These views show one set of named points, seen from different sides, and a view may be mirrored.
A view may leave some points out, and in a few views one point is out of place. Which views, in the order they come, and which point in each? Write none if none.

Scene 1 (6 views)
A:
  kogor [-24   1  21 -21 -48]
  Dav [-36  14  17 -35 -52]
  foz [-22 -27 -17 -19   1]
  Lutu [-32   6  15 -26 -33]
  sama [-33  12  26 -49  -3]
  fimer [-17 -19 -10 -12  -7]
  kuze [-29   2  28 -53 -14]
  Buv [-38   2  13 -43  -8]
  pone [-28 -20 -17  -9   2]
B:
  Buv [ 54 -43   8  33 -49]
  foz [ 43 -19 -11  67 -68]
  Dav [ 14 -45  24  32 -52]
  Lutu [ 29 -54  -6  26 -54]
  fimer [ 37 -26 -21  61 -65]
  pone [ 41 -12 -16  58 -68]
  kuze [ 59 -64   9  35 -46]
  kogor [ 21 -69 -13  28 -61]
C:
  sama [ 15 -30  27 -20 -10]
  foz [-22 -14  36  29   3]
  Buv [  8 -18  32  -9 -13]
  Lutu [ -5 -32  50  -5 -32]
  kuze [ 20 -30  43 -14 -10]
  Dav [  7 -33  58  -9 -49]
  pone [-32 -13  31  25  -2]
  kogor [ -7 -40  68  -5 -35]
D:
  pone [ 49 -76 -72 -46   5]
  kuze [ 49 -21 -31 -45  11]
  Buv [ 48 -37 -40 -57  14]
  Lutu [ 73 -38 -41 -54  -4]
  foz [ 47 -69 -75 -37  10]
  kogor [ 85 -31 -44 -45 -16]
  fimer [ 56 -70 -66 -35   2]
  Dav [ 89 -23 -38 -60  -2]
E:
  foz [  6 -48 -43 -28  21]
  pone [ 11 -39 -36 -26  24]
  kuze [ 44 -71 -57  14   4]
  Buv [ 38 -64 -47   9  19]
  sama [ 55 -69 -52  10  16]
  Dav [ 33 -36 -62  38   3]
  Lutu [ 34 -37 -53  18   5]
  kogor [ 30 -30 -58  22 -12]
F:
  sama [ 54  20  91  47 -50]
  Lutu [ 39  29  87  71 -77]
  kogor [ 41  28  96  83 -88]
  Buv [ 52  34  82  49 -59]
  Dav [ 41  14  86  70 -93]
  fimer [ 29  74  89  65 -63]
  kuze [ 61  25  98  49 -63]
  pone [ 29  79  76  62 -57]
Moved in: B
  moved in B: Dav

Scene 2 (5 views)
A:
  nozo [-25  -3  14]
  lupez [-21   8   4]
  minob [ -7 -13  23]
  sel [-47  -7  19]
  zalu [-5 16 10]
  Fufig [-13  30   3]
  pebib [-17   1  13]
  malok [ 2  8 -3]
  lef [-14  24  34]
B:
  fevab [-46  88  -6]
  geto [-70  57  10]
  nozo [-46  78   8]
  zalu [-60  82 -16]
  Fufig [-77  84 -12]
  minob [-30  74  -7]
  feku [-55  88  -6]
  lupez [-57  85   3]
  Tuso [-52  78  -7]
  sel [-46  68  29]
  lef [-63  55 -14]
  donaf [-49  85  -5]
C:
  feku [  5  23 -10]
  donaf [10 18 -8]
  fevab [ 13  19 -11]
  Fufig [-13  23  12]
  Tuso [ 7 15 -2]
  zalu [ 5 27  3]
  lupez [ -1  17 -12]
  sel [ -4 -15 -21]
  geto [-19  -2   5]
  minob [27  4 -3]
  lef [-3  8 21]
  pebib [ 9 11 -8]
D:
  lupez [ 30 -26   2]
  geto [12 -4 15]
  pebib [ 40 -22   9]
  Tuso [ 35 -25  14]
  feku [ 35 -33   6]
  Fufig [ 13 -39  13]
  lef [ 22 -16  34]
  donaf [ 22 -27   5]
  malok [ 39 -47   9]
E:
  pebib [ 0  9 15]
  donaf [5 9 9]
  feku [11 10  9]
  zalu [11 23  6]
  lef [ 0 39 24]
  fevab [3 7 7]
  Tuso [ 3 16 14]
  lupez [11  7 18]
  Fufig [27 25 14]
Moved in: C, D
  moved in C: Fufig
  moved in D: donaf

Scene 3 (5 views)
A:
  subap [  6 -27   5   5 -57 -29   0  11 -28   3 -25 -32]
  Kanob [ -4 -12  33   2 -52 -51  -6  14 -42 -16 -18 -38]
  rufa [  1 -27  -6  -5 -39  -7 -10  20 -21   0 -26 -35]
  Moton [-12 -24 -10   0 -40 -55  -3   1 -20  -7 -39 -32]
  bet [-14 -29  11 -26 -50 -36 -15   4 -49 -19  -8 -29]
  gosi [ -1 -31  23  -4 -37 -19  -7  22 -32 -12 -26 -15]
  poni [ -2 -22  24  -4 -40 -28 -15  11 -26   3 -12 -42]
  limiv [-23 -45  14 -36 -45 -26  12   6 -70 -44 -13 -50]
  bape [-17 -20  38 -16 -32 -44  -8  15 -50 -33 -15 -37]
  Kuz [-16 -22   2  -5 -41 -33   2  11 -35 -15 -37 -38]
  Sogu [ -2 -32  39  -2 -26 -21   4  24 -35 -21 -23 -38]
  tegag [  6 -17   5  -8 -39 -34 -10  26 -32 -24 -12 -56]
B:
  subap [ -3   1   8 -17  20 -13 -10  -5  -3  36   9  21]
  poni [-12 -11  12 -11  21   9   6 -21  -7  31   9  27]
  Kanob [-11 -15  24   1   6   6 -15 -15  -9  23 -14  20]
  Kuz [-16  -6  -1 -18  20   2  -4   4   2  38 -19  14]
  Mobu [ 12 -26  12  15  45  34  10 -13 -13  -4 -12  17]
  Sogu [-11 -17  -1   2   4   7  16  -3   3  17  -8  39]
  Moton [-27   6   3 -18  33 -13  -8  -2 -17  40 -18   5]
  gosi [-11  -3  -6 -19  13   2   1  -5   1   8   0  33]
  bet [ -3  -8   9 -12  30  29 -11   0  -3  15  -4   5]
  limiv [ 12 -20  -1   8  24  40   1  32  15  22 -22   1]
  bape [-14 -21  12   5  10  29  -1  -6  -4  10 -25  19]
C:
  Kanob [-14   5  18   5  18 -36  18  27 -27 -23  19 -67]
  subap [-15  10   2   1  27 -62  19  34 -22  -2  19 -93]
  bape [-36   0  12  15  20 -30  11  13 -23 -23  29 -49]
  limiv [-53  12   0  18  54 -37  39   6 -13 -14  52 -47]
  bet [-34  -6   8   8  18 -64   3  10 -22  -6  29 -75]
  gosi [-39   9  -1   3  12 -47   1  24 -22   5  25 -80]
  Mobu [-49 -21  16   0  12 -56  37   8 -19 -11  28 -32]
  rufa [ -33    3   -6   15   37  -66   -1   30  -20    7   21 -100]
  Kuz [-19  15  -6  19  30 -53   9  14 -16 -16  34 -83]
  Sogu [-40   1  -3  20  12 -29  13  26 -11   0  17 -71]
D:
  poni [-31 -11  -1   7 -33  -1 -52   8  20  -4 -51  24]
  bet [ -4  -5  -5  24 -31  27 -48   0  24 -11 -59  11]
  Sogu [-40   4   0  35 -23   9 -50  18  22  -3 -34  37]
  Mobu [-28  20   9  11 -18  40 -27 -12  21  -8 -47   4]
  Kanob [-32  -8   5  36 -24  -6 -40   7  32 -12 -63  12]
  Moton [-11 -15 -11  34 -64 -12 -57   4  32  -2 -38  -1]
  bape [-28  17  -3  39 -18  16 -48   5  30 -19 -55  15]
  subap [-18 -33   3  23 -46  -4 -46  13  24   4 -45  24]
E:
  limiv [-106  -19   51  -21   -4   23    7   62    0    4    8   -2]
  Mobu [-85 -28  53 -16 -33  20  11  20  -3 -26  -8 -21]
  rufa [-50 -27  61 -18   8   1 -31  65 -33 -21 -23  10]
  gosi [-71 -21  71  -2  -3  -9 -20  49 -28 -23 -24  -3]
  Kuz [-69 -26  66 -23   5  -3 -19  57 -39  -3   1  -7]
  tegag [-69 -37  50 -20  24   0 -19  36 -22 -10  -4  15]
  bape [-90 -27  60 -19  -1 -12   1  28 -11 -14   2 -11]
  Sogu [-77 -12  57  -3  16  -6  -8  40 -20 -24 -17 -16]
  subap [-57 -25  69 -15   2  12 -32  41 -45  -5 -21   2]
  poni [-55 -27  57 -25   1   2 -20  30 -26 -23 -20  -4]
Moved in: C
  moved in C: bet
